128 stands for zero in the data rows.
Some points:
[143 159 146 133 122 155 168 131 191  87 199  76 149 149 153 106 115 120
 156  84 153  51 142 216 162 151 167 150 122 115 126  64 191 155 162  96
 127 192 131  93 174 193 120 115 142 184 109 116 206  51 124 221 206 139
  99  89 171 136  74 160 130]
[ 97 174 164 102 104 101 111  96 111 133 191 141 109 138  72  94  36 137
 132 131 133 127 206 122  98 135  55 177 169  40 119 151 209 151  60  69
 128 100 150 100 166  98 156 179 207 105 191  43 143 150 109  63 140 128
 161 164 122  97 151 121 124]
[136 105 129 202 154 164 156 181 119  67  51 145 137 140 114 133  88 110
 149 158 169 216 125 183 164 147 152 113  53 113 179 117 167  87  83 111
  78 180 129 124 139  42 174  80 147 161  90  99 110 116 164 144 108  36
 138 108  98 123  77  73 156]
[117 121 137 131  48 121  82  52 116 158 152 134 102 169  93  82 130 160
  40 154 150 122  97 140 110 148  37 128  93  89 116 179 129 135 151 186
  66 106  88  82 109 169 122  72 112 146  66 113 160 104 106 198 154  90
 218 197  84  64 134  98 140]
[120 163  80 150 174 144 110 181 180 122 116  92 121 113 158  52 138 185
 133 111  73 187  74  62 165 118  51  69 139 180 167 137 197 127 171  82
 113 133  74 127 133 110  78 157 128 142 150 165 155  69 166  86  98 142
  97 118 111  80 117 107 150]
[ 62 149  58 189 167  97 156  54 163  96 193  68 155 137 123 157 169 131
  84 117  71 144 134 197 191 164 130 144 155 118 101  72  94 127 106 154
 134 135 130 157 206 107 110  87 132  74 165 139  93 211 190 153 103 129
  70 177  44 101 106 184 181]
[ 91 128 178 158  92  91 108 182 175 180 109 137 197  59 121 124 164 160
 136 126 148  94  92 156  45 165 127 127 115 181 227  33  65 197  93  68
 121  81 160 123 137 131 181 152  88  77 110 111 202  97  97  82 110  95
 138 208 127 153 172 148 166]
[205  80 161 160  87  77  97  94 154  76 116 147 127  96  53  13 169 166
 132 204 151 136 146 160  91 137 136 167 157 130  93 200 131 124  93  80
 146 167 164 249 123 139 111 106  89  99 106 173  79  80 138 118 122 135
  76 102 170 139 195 146 131]
[154 139 164  94  82 128 140 110 129 148  46 107  98  97 190 172 180 168
 127 115 145 185 118 145 128 115 100 114 194 158  57 155  54 199 122  74
 108 182 135 181 146 210 145 136 195 116 147 129 184 174 143 114 163 104
 175  48  82 139  75 135 118]
[141 101 139  99  85 108 134 121 113  95 162 123  57 131  98 113 170 150
 165 142 108 204  69 152 175  85 223 149 131  99 112  98  99 154 118 208
 228 132  49  85  99 152 182 190 114 104 186 160 109  56 129  88 159 151
 151 195 143  93 139  83 110]
[201 181 159 110 236 210 104 209 113 188 141 127 121  81 115 108 170 145
 108 136 142 107  50 156 158 131 181 111 149 113  61 154 117 110 133  94
 112  91 235 128 154 163 154 182 111 121 134  83 100 138 142 189  88 144
 139 215 120  86 110  84  85]
[179 104  50 185  88 182 144  72 114 169 129 120 111 183 111 185 115 154
 158 114  73 116 171  82 102 103 199  82  93  85 174 198 130 199 127 132
  84  91 138 163 172 108 138 157 101 163  79  81 185 153 190  98 186 162
 101 133 115 141 200 100 100]
[104 113  81 176 134 121 105 162 135 133 183 135 141 160 164 162 198 101
 187  82 126 176 218 159 120 163 103 182  63 202 118 193 135 104 144 136
 105 121 141 103 112 168 122 146 129  97 118  86  93 150  40 115  97 102
  58  88 131  73 139 120  55]
[123  84 184 122  76 135 189 161 148 122 165 149 185 108  88 218 149 102
 142 188 195 100  70 117 150  28 106 117 110 203  51 133 163 118 154 100
 160 131 108  83 180 113  76 165 198 184  94 170 125 125 139 154  95 151
 103 139  79 159 192 126 152]
[ 55 147 123 143 167  75  92 107  81 127  97 162 169 160 151 151 117 192
  75  90 196 137 154 148 193   0 109 131  98  78 125 106  84  93 125 145
 116 125 142 153 125 162 149 231  88 112  97  86  98  50 143 137 140 183
 121  91 172 141 105 117 155]
[ 88 173 155  68 154  67 143  82 109 133 113 132 157 154 145  62 121 112
 166 137 126 181  25  91 115  96 175 164  98  85 126 142  31 170 154  93
 184 109 207  43 129 107  56  70 122 154 118  91 126 125 149 122 104 127
  77  97 143 127 109 147  70]
[113 114 124 105 189 110 129 170 144  94 110  90  83 112 132 179 152 106
 187 148 159  65 110 183 128 143 102 133  96  27 154 148 141 129  98 200
  88  40  68 167 129 166  77 114 121 125 144 117 169 159 147 114  48 148
 154  59 158 119 161 142 159]
[137  91 108 157 171 111 141  76 102 114 134 104  77  85 159 172 112  80
 142 144 174  97  43  74 147 164 101 103 115 170 160 156  92  71 201 115
 160 160  95 205 189 105 173  85 195 145 132  86 145 100  60  92 134 170
 119 200 212 130  81 143 122]
[ 86  96 116  85 126 135 147 131  90 100  87 175  80 147 146 128  40 126
  92 149 113  97  83 168 148 177 140 161  61 214 106 112 186 107 185 141
  80 147 171 149  88 129 104 106 118  72 219 118 157  72 193  88 104 162
 106 145  83 181 181 141  74]
[132  48 114 114 116  65 115 160 184  83  68 161 124 149  96 148 141 179
 187  49 126  68 124  84 131  96 128 164 178 136 171 141 135  81  62 137
  45 118 188  75  96 126 146  50 121 165 157 160  57 181 163 120 202 176
 174 168 152  68 127 147 144]
[ 90 133 108 164  80 111 179 166 103 165 158 159 157 143 171 120 118 148
 150 204  76 115 170  90  91 205 114 127 104  41 105 204 114 105 183 121
 131 153 138  79  79 194  96 188 134 108 173 159 105 181 190 129 150 132
 144 185 206 173  89 108 230]
[152 171 104 156 122 208 146  70 106 137  82 133 175 128 145 118 105 110
 121 128 198 125  85  82  59 168 167 114 153 163  91 103 114 137  15 115
 130 195  75 113  82 176  89 142  85 157 196 122  84 110  66 144 121 154
 117  94 121  81 189 174 167]
[111 117 176 195 149 138  84 176 146 131 100 197  68 164  34 138  84 110
 133 100  80 140 140 125  69  94 149 127 120 130 123 123  77 137 118  86
 171  65  86 166  90 139  84 121 102 152 186 148 122 113  77 221 139 173
  84 131  56 201  29 129 128]
[159 197 154 125 119 141  86 160 105 120  93  87 205 123 128 176 139  81
  98 106  82 188 148 112  97 132 138 185 182 117  63 121 170 151 183 141
  64 122  76 118 131  97 173  50  73 169 109 144  96 111 137  54  79 204
 166 178 151 181 127 170 110]
[160  68 142 118 161  90 132 157 131 237 152 157 129 100  61 130  94  98
  87 162 148 115 203 195 177 107 124  84 176 163 151 104  80 192 135 143
 129 211  72  85 139 119  73  97  84 161 155  88 133 164 154 102 133 115
 127  82 194 108 131 107  99]
[121 106 205 112 121 109  90 121 158 173  96 128  63 111 204 114 105 121
  51 145  75 112 142 123 144 136 168 160 106 141 147 121 127  80  65  73
 112 131  24  80 124 119 188 189 152 146  48 144  89 183 161 197 143 111
  75  98 169 144 168 180  99]
[110 127  58 141 141  89 104 162 116 143 130 160  89 198 113 131 131  32
 177 124 142 128 163  84  98 215  90 116 168 102  98  54  99 132 142 138
 147 172 144 150  98 121 171 158 136 112  34 187 169 108 200 156  83 158
 163  99  89  99 152 124  70]
[ 86 162 127  78 155 109 144 136 159 182 122  31 154  98  97 123  95 109
 151 151 160 168 160 131  79  94 166 110 116 159 149  99 170   5 144 212
 146 146 137 180  94 179 127  84 117 172 100  94 170 187 140 100 188 100
  93 135  68 149 103  75 116]
[132 165  92  74  72 147 221 150 164 134 114 101 125 168 101 109 217  48
  74 140 182 125 118  82 232 147 144 110 111 150 190 138 178 120 121  78
 146  67 110 137 102 120 132  94  84  30 129  91 103 143  92 112 135 148
 165  90 126 214  80 111 109]
[100 135  90  79 113 196  64  56 127   6  98 145 204  92 100 101 158  83
 126  98 119  53 155 122  83 113 126  53 160 165 141 175 106  95 134 137
 143 133 110  85 102 119 172 169 156 135 173 151 160 152 156 135  48  77
 119 122 134 150  93  71  90]
[145 193  72 143  46 198 125 156  57 137 159 155 109  98 196 145 160 118
 134 126  95 115 128 159 118  58  48 162 170 125 170  92 137 100 125 120
 199  82 136 173  97  75  99  66 138 151 160 115 105 130 170 137 143  68
 128 141 178  90 149 160  93]
[ 74 114  89  92  96 126  19 177 122 157 164 103  97  89 171 100 137 152
 108 127  86 139 137 157 143 146 185  91 107 119 158 118  93 101 114 150
 149 149 204 119 197  99 116 116 165 180 143 160  76  83  22 129 119 166
 208  65  81 197 149 114 151]
[108 103 110 147 190 115 119 142  91 135 123 170 167  88 176  85 114  93
  67 115 130 118 142  75  98  96 116 116  84  89  92 165 216 224 160 189
 199 100 154 137 143  98 225 113 126  94 154 187 161 202  83 131 216 117
 149  88 114  79 152 176 180]
[109 159 124  81 164 160 177  78 112 112 140 186 131  83 109 186  79 255
 170 179 163 170 176 120 136 180 151 111 186 141 127 110 144 154 142 124
 143  92 121 122 157 136 100 136 102 112  81 229 112 127  84 143 141  70
 148 137 166 140 124 176  57]
[224 129 239 136 175 131 157  26 193 137 180 167 160 143 202 180 135  94
 133 102  93 105 137  84 152 145  74 110 162  81 200 143 108 119 159 182
 128 129 151 130  76 103 120 146 130 108 153 137  74  74 107  90 144  79
 147 127  60 146 168 109 125]
[158 120 168 119 152 114 123 116  55 122 100  65 136 255 119 109 148 157
 148  97  86  92  93 124 151 152 144 163 141 208  88  84 165 101 123 160
 114 143 146 173 131  12  69 178 134 144  91 124 178 199  64 156 120  80
 131 104 171 138  95  77 181]
[214  68 108  90 106 158 195 153 118  83 163  66  69  78 128 113  43 139
 109  55  91 117 187  77  86  85 110 112 100 105 100  94  87 147 133 147
 104 106 147 101  89 133 126 111 159  61  37 129 104 107 102 107  72 109
  96 118 136  95  94 154 207]
These points spread out most along one direction. Take the direction at right angles to it along which they spread out most. Then take the direction at right angles to both along which they spread out most. Go by this last direction. For each point below, how far along it does it lie, from 0 to 99? The average is 50, and the first point in the table lies past the average. One standard deviation of the points above along it is 16.
[110 127  58 141 141  89 104 162 116 143 130 160  89 198 113 131 131  32
 177 124 142 128 163  84  98 215  90 116 168 102  98  54  99 132 142 138
 147 172 144 150  98 121 171 158 136 112  34 187 169 108 200 156  83 158
 163  99  89  99 152 124  70] 56
[136 105 129 202 154 164 156 181 119  67  51 145 137 140 114 133  88 110
 149 158 169 216 125 183 164 147 152 113  53 113 179 117 167  87  83 111
  78 180 129 124 139  42 174  80 147 161  90  99 110 116 164 144 108  36
 138 108  98 123  77  73 156] 67
[201 181 159 110 236 210 104 209 113 188 141 127 121  81 115 108 170 145
 108 136 142 107  50 156 158 131 181 111 149 113  61 154 117 110 133  94
 112  91 235 128 154 163 154 182 111 121 134  83 100 138 142 189  88 144
 139 215 120  86 110  84  85] 37
[ 90 133 108 164  80 111 179 166 103 165 158 159 157 143 171 120 118 148
 150 204  76 115 170  90  91 205 114 127 104  41 105 204 114 105 183 121
 131 153 138  79  79 194  96 188 134 108 173 159 105 181 190 129 150 132
 144 185 206 173  89 108 230] 49
[ 55 147 123 143 167  75  92 107  81 127  97 162 169 160 151 151 117 192
  75  90 196 137 154 148 193   0 109 131  98  78 125 106  84  93 125 145
 116 125 142 153 125 162 149 231  88 112  97  86  98  50 143 137 140 183
 121  91 172 141 105 117 155] 69
[111 117 176 195 149 138  84 176 146 131 100 197  68 164  34 138  84 110
 133 100  80 140 140 125  69  94 149 127 120 130 123 123  77 137 118  86
 171  65  86 166  90 139  84 121 102 152 186 148 122 113  77 221 139 173
  84 131  56 201  29 129 128] 66
[104 113  81 176 134 121 105 162 135 133 183 135 141 160 164 162 198 101
 187  82 126 176 218 159 120 163 103 182  63 202 118 193 135 104 144 136
 105 121 141 103 112 168 122 146 129  97 118  86  93 150  40 115  97 102
  58  88 131  73 139 120  55] 55
[100 135  90  79 113 196  64  56 127   6  98 145 204  92 100 101 158  83
 126  98 119  53 155 122  83 113 126  53 160 165 141 175 106  95 134 137
 143 133 110  85 102 119 172 169 156 135 173 151 160 152 156 135  48  77
 119 122 134 150  93  71  90] 30
[120 163  80 150 174 144 110 181 180 122 116  92 121 113 158  52 138 185
 133 111  73 187  74  62 165 118  51  69 139 180 167 137 197 127 171  82
 113 133  74 127 133 110  78 157 128 142 150 165 155  69 166  86  98 142
  97 118 111  80 117 107 150] 29
[160  68 142 118 161  90 132 157 131 237 152 157 129 100  61 130  94  98
  87 162 148 115 203 195 177 107 124  84 176 163 151 104  80 192 135 143
 129 211  72  85 139 119  73  97  84 161 155  88 133 164 154 102 133 115
 127  82 194 108 131 107  99] 78
[224 129 239 136 175 131 157  26 193 137 180 167 160 143 202 180 135  94
 133 102  93 105 137  84 152 145  74 110 162  81 200 143 108 119 159 182
 128 129 151 130  76 103 120 146 130 108 153 137  74  74 107  90 144  79
 147 127  60 146 168 109 125] 28
[ 86 162 127  78 155 109 144 136 159 182 122  31 154  98  97 123  95 109
 151 151 160 168 160 131  79  94 166 110 116 159 149  99 170   5 144 212
 146 146 137 180  94 179 127  84 117 172 100  94 170 187 140 100 188 100
  93 135  68 149 103  75 116] 58
[113 114 124 105 189 110 129 170 144  94 110  90  83 112 132 179 152 106
 187 148 159  65 110 183 128 143 102 133  96  27 154 148 141 129  98 200
  88  40  68 167 129 166  77 114 121 125 144 117 169 159 147 114  48 148
 154  59 158 119 161 142 159] 55
